The same turns and mirrors carry the whole set onto itself, and each row onto the other rows of its family. Which rows share a family with each named row? Give them in list order.
These 18 rows form 3 families of 6 rows each.
q303: 19	-3	20	-26	-20	38	-1	1	-3	-33	-9	2	29	-5	3	17	-3	26	-15	-15	-14
q61: 21	3	25	-28	-14	37	0	3	4	-28	-9	-4	23	-2	4	16	-2	26	-4	-20	-18
q818: -24	9	-13	-9	-1	24	8	-7	-12	-7	-6	-1	-1	8	-27	-11	31	-3	-8	-20	-11
q239: 9	18	-10	6	17	-10	18	3	-29	15	-3	-10	19	5	-5	13	-3	-18	-32	-20	14
q688: 16	17	2	4	-9	2	3	9	-42	17	-19	-18	0	2	13	13	-16	-4	-30	-21	-17
q837: 31	12	7	-15	-7	18	-28	-10	-5	-20	-2	3	30	1	23	9	-18	13	-27	-1	-1
q238: -2	3	-1	-9	7	16	1	-18	27	-11	-9	0	6	14	-27	15	30	13	-15	-7	-2
q724: -17	6	-18	-11	-4	25	13	-6	-27	-1	-5	2	-9	5	-23	-11	25	-12	-12	-26	-2
q139: 12	25	-11	3	24	-9	15	-4	-26	15	5	-11	15	7	-5	1	-2	-20	-19	-26	10
q565: 4	0	4	-9	7	17	5	-23	30	-16	-9	-2	3	12	-11	20	28	25	-17	-2	2
q986: -1	5	-5	-8	11	16	11	-22	23	-16	-8	5	12	11	-20	19	29	23	-6	-7	0
q869: 38	15	4	-15	-7	11	-25	-13	-15	-11	2	0	19	4	27	6	-15	1	-31	5	2
q531: 20	15	3	-7	-15	5	0	7	-39	11	-20	-22	-5	-2	20	13	-18	6	-24	-9	-17
q100: -16	8	-16	-11	-4	27	20	-3	-16	-6	-4	4	-1	11	-25	-5	31	-11	-5	-26	-9
q820: 5	17	-13	-4	30	-4	22	-2	-23	14	3	-8	14	3	-11	9	3	-19	-23	-25	17
q453: 16	21	-5	3	-15	1	2	6	-44	7	-21	-19	-1	1	20	5	-20	0	-18	-14	-13
q907: 15	-6	24	-30	-9	40	11	-1	2	-31	-10	-6	23	-4	0	18	8	24	-9	-20	-15
q690: 44	15	8	-10	-12	16	-20	-11	-7	-16	1	8	19	6	27	12	-13	9	-29	0	-4

Which other rows belong to the same family as q303? q818, q239, q688, q837, q238
Which other rows belong to the same family as q907? q724, q565, q869, q531, q820

The same turns and mirrors carry the whole set onto itself, and each row onto the other rows of its family. Which rows share a family with each named row? Give them in list order.
These 40 rows form 5 families of 8 rows each.
q810: -12	-15	-5	-17	1	-1	-28	14	-22	-9	23	-4	-14	23	-1	-9	0	30	13	24	-6	20	-20	12	15	-8	-6	-25	3	-25	-36	16	-6	-2	-35	7	-4	17	-14
q597: -11	-10	0	3	10	-3	-32	-22	-34	28	-6	-4	9	-4	-19	8	12	25	19	18	-1	-16	4	16	-33	13	28	-15	20	-27	0	11	-11	-19	-12	14	-3	-14	-6
q502: -15	-11	-2	-6	12	-2	-23	18	-21	-7	11	-12	-10	16	-6	-20	-9	23	15	29	1	24	-15	12	5	6	-12	-14	13	-23	-21	9	-13	3	-40	16	2	13	1
q81: 8	-2	3	-34	14	-13	1	-16	-8	-19	11	-11	13	30	17	4	0	-9	-3	0	-15	26	-11	11	24	-4	-30	-16	-8	-9	-45	12	8	-3	12	12	5	-2	-6
q588: -9	7	9	-36	-1	-1	-5	-17	-10	-4	-19	4	-6	0	-14	-12	9	36	16	-10	-22	28	16	6	-16	1	0	-18	20	-9	-17	11	7	-34	-4	0	-18	-26	-15
q220: -5	-44	-2	4	33	0	-1	-21	-6	5	-16	13	29	18	0	16	-3	22	-7	4	-14	6	-3	2	9	20	12	-23	12	-9	-30	15	-6	6	-7	20	-24	0	-5
q896: 6	27	-14	-20	-22	-4	-7	-13	-3	-7	24	-23	-10	-5	-28	-6	17	-7	25	29	-3	14	-2	23	-12	-16	0	0	7	-21	-22	-10	6	-20	-12	0	22	-8	5
q375: -15	-6	-23	0	3	-21	3	-4	-27	15	20	-3	33	13	-3	31	7	6	5	31	1	-16	-24	16	5	0	21	-9	-6	-21	-34	-4	-13	16	-8	12	23	3	10
q973: -1	-46	0	-12	31	-3	-14	-25	-13	-3	-9	9	19	13	4	11	-12	24	0	6	-18	7	1	11	7	9	15	-18	-6	5	-41	23	-3	1	2	19	-27	7	-6
q336: -2	-2	-18	9	-6	-12	11	-6	-18	22	24	-1	20	4	-5	19	11	-13	-7	24	1	-4	-23	9	8	-5	17	-4	-9	-26	-25	-1	-12	32	-7	12	14	18	7
q803: -5	-38	4	-15	27	-7	-6	-13	-13	10	-20	22	22	18	13	20	0	26	-5	-11	-12	1	-11	1	6	21	13	-25	-3	-15	-18	21	-10	9	1	13	-21	-3	-7
q564: 6	-6	-4	-38	-5	-5	10	-12	-11	-24	1	-13	7	21	13	2	10	-12	3	-9	-12	26	4	-2	27	-8	-11	-4	-21	-12	-40	-4	10	2	7	20	0	-6	-16
q827: -20	-15	-8	-20	-3	1	-32	14	-21	-12	23	6	-2	16	-12	-13	-6	23	22	18	2	25	-17	5	6	7	-13	-9	8	-35	-26	16	-11	-13	-32	13	18	8	-5
q610: 10	38	-8	-32	-19	-19	-9	-8	-8	5	14	-10	-2	-5	-8	1	24	-17	32	20	-2	6	-4	11	-13	-14	-1	-18	2	-29	-8	-7	11	-10	-19	5	22	-14	10
q457: 27	11	3	-7	13	-23	12	-43	1	15	-6	5	18	5	-5	20	15	-12	2	1	-6	-12	2	7	-5	11	16	-8	-1	-13	-16	-2	6	1	24	9	-16	-28	17
q529: 13	6	-4	-28	-3	-7	11	-1	11	-18	18	-4	3	19	10	2	4	-8	-2	1	-22	34	-10	9	27	0	-19	-7	-13	-7	-42	-1	6	10	6	4	-3	4	7
q301: 19	6	0	-20	-6	-11	1	-41	-1	17	2	1	19	-2	-2	30	26	-6	0	-9	-25	-7	9	11	-11	7	21	-10	-7	-10	-22	1	9	-12	38	1	-9	-21	0
q410: 21	8	-5	-17	6	-11	17	-36	6	13	-21	-3	19	-4	-5	31	17	-2	-1	2	-17	-7	0	16	-13	-4	29	-15	-10	-3	-15	-6	6	0	21	5	-14	-23	4
q58: -22	-16	-8	-21	-6	13	-32	20	-25	-5	17	-13	-7	9	-3	-9	0	28	15	21	-17	31	-8	19	0	1	-8	-13	7	-17	-28	13	-11	-10	-30	9	9	18	-16
q906: -18	-23	-8	-17	8	8	-25	2	-28	-7	15	4	-14	13	0	-23	-8	27	20	25	-2	18	-31	13	0	-5	-14	-20	-2	-18	-31	1	-5	0	-31	5	0	4	-17
q950: 19	13	-3	-20	-3	-19	12	-26	13	11	-10	-5	26	0	-15	37	24	-7	-1	-6	-14	-2	19	9	-5	11	28	-6	5	-18	-11	9	-1	-11	21	9	2	-16	14
q855: 9	6	4	-34	-10	2	-28	-15	4	-8	-20	-7	-10	3	0	-23	4	20	18	-10	-25	20	11	14	-18	9	-2	-18	16	-5	-16	15	16	-32	-6	3	-19	-4	-14
q647: -2	-44	-4	-12	26	8	-6	-19	-13	13	-8	6	31	10	2	12	-8	30	0	0	-8	14	-5	10	-6	29	3	-13	8	-11	-21	16	-14	-2	10	21	-33	4	-14
q585: 12	2	-10	-41	-4	5	15	-11	-9	-22	11	-2	16	28	11	8	4	-5	-12	0	-11	28	-14	7	15	2	-20	-20	-21	-16	-43	4	11	4	5	3	5	-3	5
q867: 10	-16	-19	0	5	-11	-8	-9	-7	6	24	-5	18	14	-1	26	8	-16	4	29	5	-12	-29	18	11	4	14	-5	-18	-28	-24	-2	-12	24	-8	16	19	15	12
q872: -2	-9	-8	1	4	-4	-26	-16	-14	31	-8	-2	1	-3	-25	2	19	25	27	28	-8	-16	-5	16	-36	17	28	-12	20	-24	-8	17	-16	-12	-24	3	5	7	-4
q498: -8	-45	-3	-5	22	11	-7	-14	-8	-4	-13	15	19	17	-9	18	-12	39	-9	0	-14	12	-12	11	5	18	17	-5	-5	-9	-33	16	-17	-2	6	12	-20	-2	-10
q974: 4	-4	-2	-32	3	-9	13	-13	-6	-25	20	-4	8	18	12	7	4	-8	-11	-11	-12	30	-3	9	34	-8	-15	-13	-9	-11	-30	-7	12	5	15	9	-9	-13	-1
q94: 7	31	-8	-35	-27	-13	-11	-7	-13	2	27	-18	-21	-3	-12	-8	24	-6	23	14	-6	8	-5	24	-12	-11	-1	-2	-1	-27	-8	-5	2	-14	0	-8	21	-6	1
q423: -4	-5	-7	4	10	-7	-24	-13	-7	27	3	12	5	-9	-28	11	7	33	15	27	-3	-9	-16	24	-32	13	25	-22	25	-25	0	14	-15	-13	-16	-5	0	-6	13
q752: 15	4	-5	-13	6	-11	15	-41	3	15	-11	-2	21	-9	-10	19	22	-13	4	-6	-13	-5	11	14	-17	16	18	0	8	-10	-3	-5	2	-6	27	6	0	-24	9
q748: 4	37	1	-13	-20	-21	-15	-3	-7	-2	21	-19	-20	3	-8	-3	25	-12	16	22	-15	1	-1	13	0	-16	5	-11	-2	-22	-23	-5	10	-7	-12	-2	26	-11	14
q424: 16	-1	11	-39	2	12	-19	-19	11	-13	-18	7	-17	-1	-14	-12	4	16	16	-11	-16	33	8	6	-13	2	-5	-14	3	-17	-7	12	6	-28	-5	6	-20	-19	-10
q191: -6	-13	-5	9	17	-15	8	-7	-24	20	33	-5	20	10	-8	33	13	-3	-2	31	1	-4	-17	10	12	3	10	-6	-9	-28	-26	-5	-20	21	4	15	11	-4	15
q22: 7	40	-5	-15	-24	-7	-8	3	-10	13	21	-17	-8	1	-12	0	28	-7	17	15	-6	11	-8	14	-12	2	-5	-5	12	-37	-2	-12	-1	-10	-8	-2	21	-18	6
q980: -5	-5	-7	9	-9	2	-23	-6	-14	31	1	0	-4	-17	-25	7	17	27	20	21	-9	-10	5	10	-31	16	38	-9	14	-23	1	-3	-12	-7	-16	5	-13	-6	6
q639: 2	1	18	-44	-1	0	-32	-20	4	-12	-10	-1	-12	-2	-4	-16	17	15	16	-14	-27	21	14	13	0	10	11	-12	13	-18	-17	8	1	-31	6	8	-25	-26	-5
q936: 5	-10	9	-39	12	-1	-23	-20	-1	-16	-14	-4	-13	11	-7	-9	11	30	23	-7	-20	19	15	16	-11	13	-5	-21	19	-9	-14	12	8	-39	1	1	-17	-25	-12
q571: -10	-9	0	4	8	-15	-31	-11	-6	23	-10	5	0	-17	-28	9	8	26	34	21	-6	-9	-1	14	-22	1	35	-4	18	-22	1	6	-18	-18	-18	15	-2	-12	-4
q923: 3	-6	-22	17	9	-12	10	-3	-27	21	22	-6	24	15	-4	26	-1	1	1	35	3	-4	-20	13	-5	2	0	-11	-7	-13	-26	3	-6	23	-12	9	18	16	5

Which other rows belong to the same family as q639? q597, q973, q457, q529, q58, q22, q923
Which other rows belong to the same family as q424? q375, q827, q610, q410, q585, q498, q571
Which other rows belong to the same family as q564? q588, q896, q803, q906, q950, q867, q423
Which other rows belong to the same family as q936? q810, q220, q336, q872, q974, q94, q752

The same turns and mirrors carry the whole set onto itself, and each row onto the other rows of its family. Which rows share a family with each named row? Give them in list order.
These 20 rows form 4 families of 5 rows each.
q384: 4	0	-24	-2	0	1	12	-23	21	-5	10	-2	-29	20	14	-29	14	-21	10	-6	19	26	1	-14	10	-17	3	28	12	-14	-29
q91: -8	-8	-7	9	-6	-15	7	-21	0	-4	1	-3	-25	31	4	-35	15	-15	20	-23	31	26	2	-4	11	-8	-1	27	13	-23	-24
q388: 8	8	8	5	-23	3	6	-9	-2	11	9	-14	-2	-13	18	-4	24	-13	-29	-5	8	-27	19	14	-6	9	1	34	-13	-9	-19
q921: -1	9	3	-15	6	5	4	2	-19	-13	-19	5	-35	-8	-10	9	19	4	-31	1	-8	5	-15	-7	26	-10	26	10	-6	-32	-35
q928: -3	18	2	-11	23	-9	-27	0	13	-20	1	20	-20	-24	-5	-30	34	12	-5	-16	-3	6	2	25	12	1	-6	37	10	7	-5
q528: 28	-5	12	-7	21	13	10	-40	-1	-31	-26	20	4	11	-7	7	13	17	6	-34	16	2	20	1	-4	-13	7	16	-16	-14	-21
q178: 25	-8	19	-13	18	9	5	-29	13	-25	-26	10	9	11	-8	8	4	8	-8	-52	22	21	11	-6	1	-5	-7	24	-4	-13	-21
q870: -11	3	13	-19	18	4	10	10	-18	-21	-25	5	-22	-14	-18	-5	30	10	-12	10	4	2	-22	-5	20	5	23	14	1	-40	-15
q36: -6	3	0	-10	13	-15	-17	16	8	-23	-8	14	-7	-29	-2	-23	45	12	5	-18	-2	11	18	-4	12	-11	-9	41	16	10	-7
q74: -2	-5	-17	-11	-8	-9	6	-1	6	-12	6	4	-26	25	-5	-32	7	-23	13	6	25	27	-12	-14	8	-11	9	22	9	-25	-11
q574: 29	-1	10	-12	5	10	14	-30	0	-27	-8	5	17	-2	5	-4	9	15	-12	-39	31	13	19	-9	-12	2	-3	4	-20	-15	-11
q103: -1	0	19	-11	0	3	11	-4	-17	-2	-35	18	-19	2	-17	9	30	-1	-20	-1	3	6	-22	-19	31	-10	17	27	-6	-41	-26
q760: -12	-11	15	-18	-2	9	10	1	-19	-6	-36	5	-14	-9	1	8	14	2	-16	6	-12	3	-26	-3	18	-9	18	20	8	-33	-31
q268: -1	17	9	-14	16	-2	-10	3	26	-29	-14	18	-1	-36	1	-26	33	22	6	-15	4	5	3	6	-4	13	-11	29	7	0	1
q698: 13	0	12	2	-29	-2	10	-5	-12	3	19	-5	-11	2	9	-19	1	-11	-21	5	5	-13	16	1	-27	10	2	31	-17	-13	-17
q652: -6	-4	-9	-5	-10	-15	15	-23	12	-14	-1	5	-24	27	1	-31	4	-27	17	-11	19	20	6	-10	15	-14	0	53	12	-9	-14
q19: 27	5	0	-13	19	14	3	-38	6	-18	-24	1	18	1	-7	1	7	9	-9	-40	31	13	8	16	10	-4	10	11	-13	-16	-17
q260: -12	26	17	-13	13	-13	-3	12	8	-12	-8	21	-17	-24	1	-22	36	19	5	-25	-2	0	5	9	5	-6	-15	53	17	1	-8
q297: 11	-4	22	7	-27	1	10	3	-18	7	9	-4	-2	-2	7	2	15	-1	-23	-15	2	-15	13	8	-5	-2	-3	52	-30	-5	-17
q541: 7	8	17	10	-33	-1	4	0	-7	15	6	6	-5	-8	-3	0	3	-7	-20	-3	4	-19	25	12	-3	0	-21	30	-16	-7	-10

Which other rows belong to the same family as q36? q91, q528, q760, q541
Which other rows belong to the same family as q388? q384, q921, q928, q19
Which other rows belong to the same family as q268? q870, q74, q574, q698

